A =
[[-0.003, -0.043, -0.033, -0.006, -0.031, 0.006, 0.018, -0.016],
 [-0.077, -0.085, -0.043, -0.012, -0.022, -0.060, -0.029, 0.003],
 [0.064, 0.016, 0.014, 0.034, -0.028, -0.088, -0.018, -0.173],
 [0.048, -0.044, 0.029, -0.041, -0.003, -0.032, -0.036, 0.075],
 [-0.157, 0.066, -0.011, 0.006, -0.031, -0.026, -0.048, -0.094],
 [0.083, 0.024, -0.048, 0.030, -0.005, -0.054, -0.012, 0.060],
 [-0.075, 0.004, -0.052, -0.063, -0.022, -0.007, -0.058, 0.232],
 [0.046, -0.004, -0.048, 0.006, -0.003, 0.006, -0.001, 0.020],
 [-0.083, -0.009, -0.023, -0.007, -0.016, -0.040, 0.006, 0.144],
 [0.089, -0.005, -0.006, -0.043, -0.041, -0.057, -0.053, -0.158],
 [0.001, -0.082, 0.014, -0.028, -0.004, -0.027, -0.051, -0.078],
 [-0.086, -0.043, 0.052, 0.030, -0.007, -0.019, -0.045, -0.118],
 [-0.005, -0.053, -0.033, -0.074, 0.014, -0.023, 0.012, 0.065]]
Indices start at 1.
row 1 col 1 => -0.003
row 7 col 6 => -0.007
row 5 col 4 => 0.006
row 11 col 3 => 0.014
row 7 col 8 => 0.232
row 11 col 4 => -0.028
row 6 col 2 => 0.024
row 9 col 8 => 0.144
row 10 col 5 => -0.041
row 1 col 5 => -0.031
row 7 col 2 => 0.004
row 4 col 8 => 0.075
row 5 col 7 => -0.048
row 12 col 3 => 0.052
row 10 col 4 => -0.043
row 5 col 2 => 0.066
row 4 col 5 => -0.003
row 1 col 3 => -0.033
row 2 col 8 => 0.003
row 4 col 1 => 0.048
row 4 col 7 => -0.036
row 1 col 2 => -0.043
row 11 col 7 => -0.051
row 1 col 6 => 0.006
row 8 col 1 => 0.046
row 12 col 4 => 0.030
row 6 col 4 => 0.030
row 9 col 4 => -0.007
row 11 col 2 => -0.082
row 7 col 3 => -0.052
row 4 col 4 => -0.041
row 8 col 3 => -0.048
row 13 col 7 => 0.012
row 4 col 6 => -0.032
row 2 col 1 => -0.077
row 8 col 5 => -0.003

X =
 -3.95    8.68   -5.27   -2.66    2.18   10.02    4.81   -4.85    2.50    4.94   14.12    5.21   -3.92   10.55   -0.22   18.46
 17.18   19.02    1.52   -3.22  -10.14   18.16   25.10   18.07   25.38  -13.13  -11.87  -14.77   -2.55  -15.15   -6.75   -1.06
  4.55    5.03    4.48    4.57    4.73    5.08    4.89    4.52    4.81    4.84    5.17    4.84    4.53    5.03    4.66    5.34
 13.56    0.87   15.08   12.50    7.71   -0.46    4.67   14.46    6.99    5.00   -4.25    4.74   13.78   -0.63   10.10   -8.75
Indices start at 1.
row 1 col 1	-3.95
row 2 col 16	-1.06
row 2 col 9	25.38
row 2 col 5	-10.14
row 1 col 14	10.55
row 4 col 7	4.67
row 3 col 5	4.73
row 3 col 13	4.53
row 4 col 14	-0.63
row 2 col 7	25.10
row 3 col 3	4.48
row 1 col 9	2.50
row 3 col 15	4.66
row 3 col 12	4.84
row 3 col 7	4.89
row 4 col 8	14.46
row 4 col 3	15.08
row 1 col 5	2.18
row 1 col 10	4.94
row 2 col 13	-2.55
row 2 col 2	19.02
row 4 col 10	5.00
row 4 col 16	-8.75
row 4 col 12	4.74
row 1 col 3	-5.27
row 2 col 6	18.16
row 2 col 8	18.07
row 4 col 5	7.71
row 4 col 6	-0.46
row 3 col 16	5.34

data =
  9.2    5.5    8.3    6.1    0.1   -9.9    5.9    5.6   -5.1   -8.6    7.7
 -8.5   -6.0   -7.0   -7.2    1.9    8.3   -7.1   -6.5    4.0    6.5   -8.0
 -4.0   -4.6   -2.1   -4.8    3.9    3.2   -4.8   -5.0   -0.1    1.8   -4.2
 12.4   -5.3   18.7    0.9   19.2  -16.6    0.3   -5.5  -20.6  -18.1    8.7
  7.7    3.0    7.9    4.0    2.6   -8.7    3.9    3.0   -6.0   -8.1    6.2
 -1.1    1.1   -1.9   -0.3   -2.2    1.3   -0.2    0.9    2.6    1.4   -1.1
 -1.2    2.9   -3.2    0.7   -5.1    1.9    0.9    2.8    4.7    2.5   -0.9
  4.8    3.8    3.8    3.4   -1.2   -5.0    3.4    3.8   -1.6   -4.2    3.9
Rows and columns are counted from 1.
(1, 1)	9.2
(2, 2)	-6.0
(3, 8)	-5.0
(7, 2)	2.9
(6, 5)	-2.2
(1, 2)	5.5
(8, 10)	-4.2
(7, 3)	-3.2
(6, 8)	0.9
(5, 3)	7.9
(2, 1)	-8.5
(1, 8)	5.6
(2, 8)	-6.5
(3, 2)	-4.6
(3, 11)	-4.2
(4, 9)	-20.6
(8, 5)	-1.2
(3, 4)	-4.8
(5, 7)	3.9
(7, 6)	1.9
(3, 9)	-0.1
(7, 1)	-1.2
(4, 10)	-18.1
(4, 3)	18.7
(6, 2)	1.1
(3, 7)	-4.8
(3, 3)	-2.1
(1, 11)	7.7
(3, 5)	3.9
(1, 10)	-8.6
(5, 10)	-8.1
(5, 5)	2.6
(2, 5)	1.9
(7, 11)	-0.9

grid =
6  2  4  7  7  1
7  1  2  6  7  0
3  6  7  5  3  5
Rows and columns are counted from 1.
(1, 1): 6
(2, 1): 7
(1, 5): 7
(3, 4): 5
(2, 2): 1

x = [[-1, 16, 19, 9, 18, 0, 9, 0, -1, 4, -2, 20, 18, -2, -2], [45, -32, -35, -1, -31, 47, 30, 51, 41, 43, 41, 1, -32, 41, 42], [39, -19, -35, -26, -37, 48, 53, 52, 19, 58, 29, 35, -39, 28, 19], [22, -2, -16, -23, -20, 31, 47, 35, 3, 45, 13, 43, -22, 12, 3], [-13, 34, 25, -12, 18, -6, 28, -5, -26, 13, -19, 54, 17, -20, -29], [29, -22, -5, 36, 3, 21, -12, 22, 47, 4, 34, -33, 5, 35, 48], [17, -5, 1, 16, 4, 15, 6, 16, 22, 11, 18, -1, 5, 18, 22], [-4, 22, 19, 0, 16, -1, 17, 0, -10, 10, -8, 33, 16, -8, -11], [40, -26, -29, -2, -26, 42, 29, 46, 35, 40, 36, 5, -27, 36, 36], [33, -18, -23, -5, -21, 37, 30, 40, 26, 38, 29, 13, -22, 28, 27], [14, 6, -5, -16, -9, 21, 37, 24, -1, 34, 6, 40, -10, 6, -2], [-9, 27, 25, 1, 21, -6, 16, -6, -15, 6, -12, 35, 21, -13, -16], [-6, 17, 30, 30, 32, -10, -13, -11, 7, -14, -2, -2, 34, -1, 6], [-7, 9, 42, 67, 52, -21, -51, -24, 29, -43, 6, -47, 55, 8, 28]]
Indices start at 1.
(1, 1): -1
(3, 2): -19
(4, 5): -20
(8, 11): -8
(13, 2): 17
(7, 10): 11
(1, 7): 9
(13, 11): -2
(13, 14): -1
(3, 8): 52
(10, 9): 26
(13, 12): -2
(14, 1): -7
(1, 2): 16
(14, 11): 6
(5, 8): -5
(5, 4): -12
(10, 3): -23
(8, 2): 22
(3, 3): -35
(14, 10): -43
(4, 11): 13
(1, 6): 0
(1, 8): 0
(10, 7): 30
(12, 14): -13
(5, 5): 18
(4, 12): 43
(6, 11): 34
(2, 11): 41
(2, 15): 42
(7, 5): 4
(6, 2): -22
(3, 15): 19
(14, 3): 42
(8, 6): -1
(1, 9): -1
